There are 3 hidden groupings, and every row belongs to one group of each. Only the weakest grouping, the one that moves the rows least, is given.
Each row in order, then its group:
tensor([-0.93, -0.16,  0.75, -0.28, -0.82,  1.34,  0.18, -1.41]) A
tensor([ 0.20,  2.43, -2.22,  0.36,  0.92, -0.86, -0.23,  0.44]) B
tensor([-0.07,  2.18, -2.10,  0.35,  1.13, -1.49,  0.00,  0.80]) B
tensor([ 0.47,  0.61,  1.56, -0.36,  0.73,  0.06, -0.76, -1.04]) B
tensor([-0.81,  0.14,  0.35, -0.47, -0.52,  1.00,  0.56, -1.11]) A
tensor([-1.51,  1.21, -3.16,  0.54, -0.37,  0.11,  0.46,  0.31]) A
tensor([ 0.06,  2.25, -1.95,  0.30,  0.99, -1.26, -0.02,  0.35]) B
tensor([-1.00, -0.35,  0.87, -0.32, -1.04,  1.42,  0.05, -1.56]) A
tensor([ 0.20, -3.99,  0.50, -0.52, -1.62, -0.42,  0.43,  2.27]) A
tensor([-0.77, -0.15,  0.64, -0.49, -0.84,  1.22, -0.17, -1.19]) A
tensor([ 1.87, -3.51,  1.64, -0.36, -0.69, -1.06, -0.82,  2.08]) B
tensor([ 0.39,  0.81,  1.61, -0.55, -0.01,  0.16, -0.42, -1.14]) B
tensor([ 0.48,  0.68,  1.85, -0.12,  0.95, -0.08, -0.55, -0.62]) B
tensor([-0.83,  0.00,  0.34, -0.04, -0.49,  1.48,  0.13, -1.20]) A
tensor([ 0.07,  1.53, -1.64,  0.58,  0.60, -1.16,  0.01, -0.40]) B
tensor([ 1.93, -3.21,  1.35, -0.19, -0.30, -1.49, -0.36,  2.49]) B
